In the rows, zero is written as 128.
One turn sends every row of this set to another row. A few are shown first. Where does it send the rows asked after them?
som: [123 120 145 140 155 145 134 141 125 161 137  79 118 131 142 155 150 130
 134 135  82  86 127 114 112 170 149 118 140 122 113 117 138 156 105 134
 118  92 142 123 110 128 165 106 140]
Gos: [103 125 128 129 132 148 105 126 155 146 133  82 158 123 146 145 127 134
 146 135  87  96 119 118 144 142 132 112 137 117 127 110 122 147  86 145
 111 101 138 114  91 136 169 103 147]
Losa: [145 135 133 148 147 103 101 111 132 149 130  95 147 128 142 108 150 122
 130 125 137 133 173 165 122 132 136 155 147 121  72  82 137 133 158 141
  88 151 108 123 143 126  79 133 139]
Gol: [135 126 129  89 183 107 145 172 105 133 131 114 144 123 129 130 116 126
 117 109 130 114 180 157 117 149 172 101 122 134  98 117 105 130 142  98
 133 152  91 109 131 192 141 136 123]
Rolal: [128 125 126  74 170 104 132 164 108 119 104 120 151 132 122 109 106 138
 142 127 154 137 129 155 115 136 163  98 125 120 104 143 100 142 141 109
 131 155 103  93 122 174 146 147 131]
Siz: [144 123 147 134 150 102 119 118 154 123 136 115 160 125 158  81 166 131
 146 131 179 153 146 152 144 109 140 139 132 121  89  77 114 125 133 158
 101 151 108 135 134 118 106 117 125]
kef: [149 115 123 167 142  90 126  98  96 151 111 131 150 127 116 149 136 102
 155 137 131 115 110  96 100  89 132 107 123  98 137 134 117 175 147  95
 141 130 110  98 130 148 100 149 133]
lub: [119 131 126  88 179 109 123 153 122 144 112  95 175 131 102 123  93 137
 138 105 150 136 143 132 144 145 175  99 127 138  90 129  99 119 144  98
 119 141  89 108 136 177 138 122 116]
Nopi: [144 110 145 124 152 112 132 117 144 134 126 124 127 130 155 115 151 117
 143 122 167 129 170 157 114 124 157 148 173  84  81 111 130 124 143 161
 127 151 120 139 150 124  90 139 151]
nolud: [136 113 136 168 163 107 136 103 110 123 113 125 166 116 138 154 115 128
 138 127 132 131 147  62 118  61 146 108 140 124 114 125 112 135 137 113
 149 136 117 139 150 156 134  86 120]
siki: [154 141 125 161 141 105 103 123 144 139 142 137  97  88 136 125 118 164
 144 127 130 129 131 102 124 171 141 101 152 142 121 111 144 125 132 124
 157  63 135 145 142 153  91 110 151]
Vudar: [107 111 141 130 141 126 124 152 137 139 135  96 132 146 155 155 143 116
 121 124 104 106 113 119 101 138 143 110 146 119 121 129 138 149  83 164
 119  98 152 132  80 138 175 111 130]
favum: [131 150 119 162 118 104  76 125 155 112 129 123 108  95 134 125 112 144
 145 126 135 143 135 112 134 132 127  96 131 158 152 120 169 132 119 131
 139 105 141 124 119 171  88 127 150]
vuziz: [181 106 130 168 142  99 119 114 106 146 135 140 140  91 132 144 138 141
 108 140 112 116 139  94 115  96 151  89 114 113 123  71 100 166 121 101
 130 174 104 126 112 153 130 112 123]
Tizas: [157 129 114 170 133  98 111 140 145 121 137 155 100 107 150 108 143 131
 124 103 147 140 131 118 123 144 138  76 134 143 137 114 166 118 131 122
 146  77 155 144 112 151 111 124 116]

siki moves to favum
Rolal moves to Gol
And these:
kef moves to vuziz
som moves to Gos
Nopi moves to Losa

One turn sends every row of this set to another row. A few are shown first. Where does it send the rows asked after them?
nit: [129 142 133  65 147 122 154  73 106 149 134 115 164 112 148 132 143]
kipu: [180 119 165  82 110 141 187 132 126 134 157 132 163 114 143 137 157]
sidu: [173 140 112 126 146 115 115 120 126 123 185 101 168 158 135 130 144]
kul: [125 107 136 113 123 115 151 125  86 127 207 121 137 108 143 142 116]
fotos: [135 150 108 101 121 101 108  96  93 122 145 125 201 120 138 141 143]
Miru: [158 150 113 102  98 135 137 144 127  93 133 143 139 155 159 162 165]
gobe: [131 136  86 115 108 108 135 145 115 152 135 140 156 156 129 170 129]
kefe: [141 129 151 114 166 123 182 101 134 103 148 120 153 141 125 148 140]
zudu: [121 130 104 128 129 127 108  96  79 147 149 119 187 109 140 137 156]
duz: [158 114 117  76 111 102 161 111 114 133 165 143 142 156 183 135 164]
sodog: [142 127 107  94 107 167 159 163  96 112 122  94 167 148 161 143 138]
gedep: [129 118 144  95 125 151 169 154  73  96 134  83 171 143 137 150 139]
lurop: [131 140 130 121 110 112 158 156  96 114 178 126 164  92 138 150 106]
Bula: [119 145 117 111 148 110 159 163 108 159 124 112 166  97 144 144 178]
zapa: [136 157 113  74 129 103 138  81 119 127 129 133 186 117 148 142 138]
fole: [124 130 104 133 121 154 140  95  88 156 136 135 170 105 162 131 150]
Fitur: [160 128 137  69 163 108 129 135 112 162 175 114 166 132 124 174 145]
Los: [136 136 153  72 136 131 152  86  66 149 155  97 168 113 148 125 139]
feve: [127  96 134 135  86 138 159 142  79 143 154 115 150 133 117 128 165]
gis: [147  99 154 112 100 152 188 130 109 144 150 123 146 116 132 123 170]
lur: [188 130 163  64 136 117 153 138 116 136 176 119 178 122 134 156 146]
gizi: [135 131 154 125 148 147 134 150  76 134 158  96 129 129 126 151 189]
num: [125 128 109  99 138 147 136 120 140 130 144 130 104 141 145 160 172]
feneg: [127 124 135  96 147 130 110 128 101 131 185  93 113 137 118 153 164]
Pip: [170 146 132 121 152 106 151 106 142 101 169 124 166 154 131 139 135]
Zasem: [164 130 122  74 112  85 143 138  91 131 153 121 172 156 173 133 185]
nog: [154 145 148  92 103 140 156 103  56 131 151 111 182 117 161 123 127]
sir: [122 114 160 104 159 139 181 123  94 103 142  95 158 135 121 152 144]
Kis: [132  96 125  94 127 118 162 102 108 141 190 138 119 132 166 137 141]
tife: [148 144 121 117  99 155 160 102  81 139 133 138 174 111 176 125 131]
sov: [154 126  91 122 145 146 111 133 119 152 171  89 154 153 149 127 156]
Dimu: [162 158 149  93 115 117 120 147  95  96 185  99 139 139 121 153 134]
vota: [168 177 141  99 113 134 162 145 132 101 145 131 130 133 145 154 132]
dibi: [160 145 142 115 106 128 118 160  76  93 157 111 158 150 138 158 175]
Gon: [141 150 143 118 148 158 170 137 125 139 135 123 107 121 141 152 168]
sufid: [136 133 100  89 154 107 131 135 127 173 147 132 151 144 128 180 138]
zolu: [139 133 124  93 139  92 137 157  83 151 141  99 176 129 151 136 197]
Paliz: [130 119 105 134  78 115 138 152  86 136 144 127 162 153 119 149 141]
dumog: [143 124  83 108 125 169 138 150 117 145 134  97 150 152 165 132 150]
torup: [124 156 118 121 123 115 170 166 119 133 134 130 167  86 145 150 131]

feneg moves to Dimu
gis moves to feve
And these:
Pip moves to kefe
Los moves to nog
Bula moves to zolu

One turn sends every row of this set to another row. A few are shown first. Where does it send the rows asked after them?
lileb: [135  74 138 115 153 115 146 160 132 144 120 135]
vuno: [142 130 144 126 176 101 175 136 107 121 114 115]
fusuk: [ 97 133 145 112 131  89 152 172  81 143 108 134]
Kalon: [161 105 129 136 166  95 143 147 125 138 105 115]
zusut: [147 126 148 142 148 135 105 143  86  92 155 162]
luv: [140 139 132 118 147 104 177 137 131 141 146 124]
zubul: [137  75 135 108 133 147 133 155  91 138 127 105]
saka: [114 157 126 147 129  98 149 147 122 134 107 160]
poful: [144 138 129 114 159 136 100 152  77  88 126 115]
bal: [149 137 103 100 125 133 120 182  87 138 146 117]
fov: [144 125 151 144 144 180 139 154 120 109 130 123]
Lon: [117 110 134 125 125 142 165 154 138 148 100 137]
Fanuv: [125 148 140 178 156 128 122 132 103 141 130 160]
tatok: [143 132 117 177 167 132 128 156 114 129 142 106]
kek: [116 132 106 106 119 113 171 172 105 138 145 136]
gutiz: [107 179 135 137 145 127 139 134  77 140 108 139]
Mup: [132 101 111 105 124  87 128 158  77 145 138 123]
bug: [125 124 185 147 148  93 142 159  85 124 124 118]
zupu: [111 129 166 151 123 100 124 141  85 149 106 155]
dek: [112 116 120 106 119  95 126 165  72 137 105 156]
Paga: [139 113 133  92 119 140 122 130 128 139 125 159]
kur: [167 144 122 136 134 134 118 175 112 100 155 133]
Nat: [167 123 171 152 167 109 153 153 108 126 133 117]
Beb: [123 164 121 149 139 131 140 129  97 139 120 178]
muvo: [160 131 101 123 123 141 124 176 100 136 159 152]
Muzag: [113 106 123 121 120  88 134 154 108 141 122 173]
kop: [123 156 115 159 158 151 125 144  87  97 131 129]
nuf: [113 117 103 117 149 165 107 157  88 114 119 120]
latef: [161 118 113 105 130 115 135 155 125 141 165 150]
nipo: [137 108 176 150 179 141 138 136 112 116 127 139]
Rire: [155 109 129 148 174 111 150 174  99 124 127  96]
kup: [140 139 148 118 143 135 105 148  53  95 131 147]
Vifog: [123 124 162 161 128 156 108 161  96 144 132 158]
Tufod: [132 170 126 144 162 120 145 135  69 102 129 132]
voto: [109 111 172 136 149 147 148 119  83 135 104 128]
Mor: [117 116 121 110 128 171 146 134 107 145 104 160]
lis: [152 119 139 116 167 155 135 170 104 131 131  91]
Vuve: [150 103 128 109 155  96 115 140 109 106 110 103]
zanob: [181 126 142 137 133 112 108 159  91 107 154 144]
zisi: [128 144 153 143 158 117 122 117  57 110 133 133]
goto: [114 136 148 123 164 128 166 143 111 154  93 114]
loloz: [ 90 139 152 104 132 144 164 157  83 133 133 141]
bes: [132 115 142 132 129 186 133 165  89 139 134 150]
Rutek: [122  93 125 112 124 166 115 164  90 134 103 143]
vov: [135 128 136 146 130  78 133 138 103 140 105 164]
gipeg: [136 130  92 117 133  99 151 181  82 135 137 123]
Pup: [117 121 165 107 127 170 144 142  82 124 111 158]
nolut: [170 111 136 103 124 121  98 144  97 113 141 131]

fusuk moves to nolut
fov moves to goto
And these:
vuno moves to Rutek
muvo moves to Tufod
Muzag moves to kur
bug moves to Paga

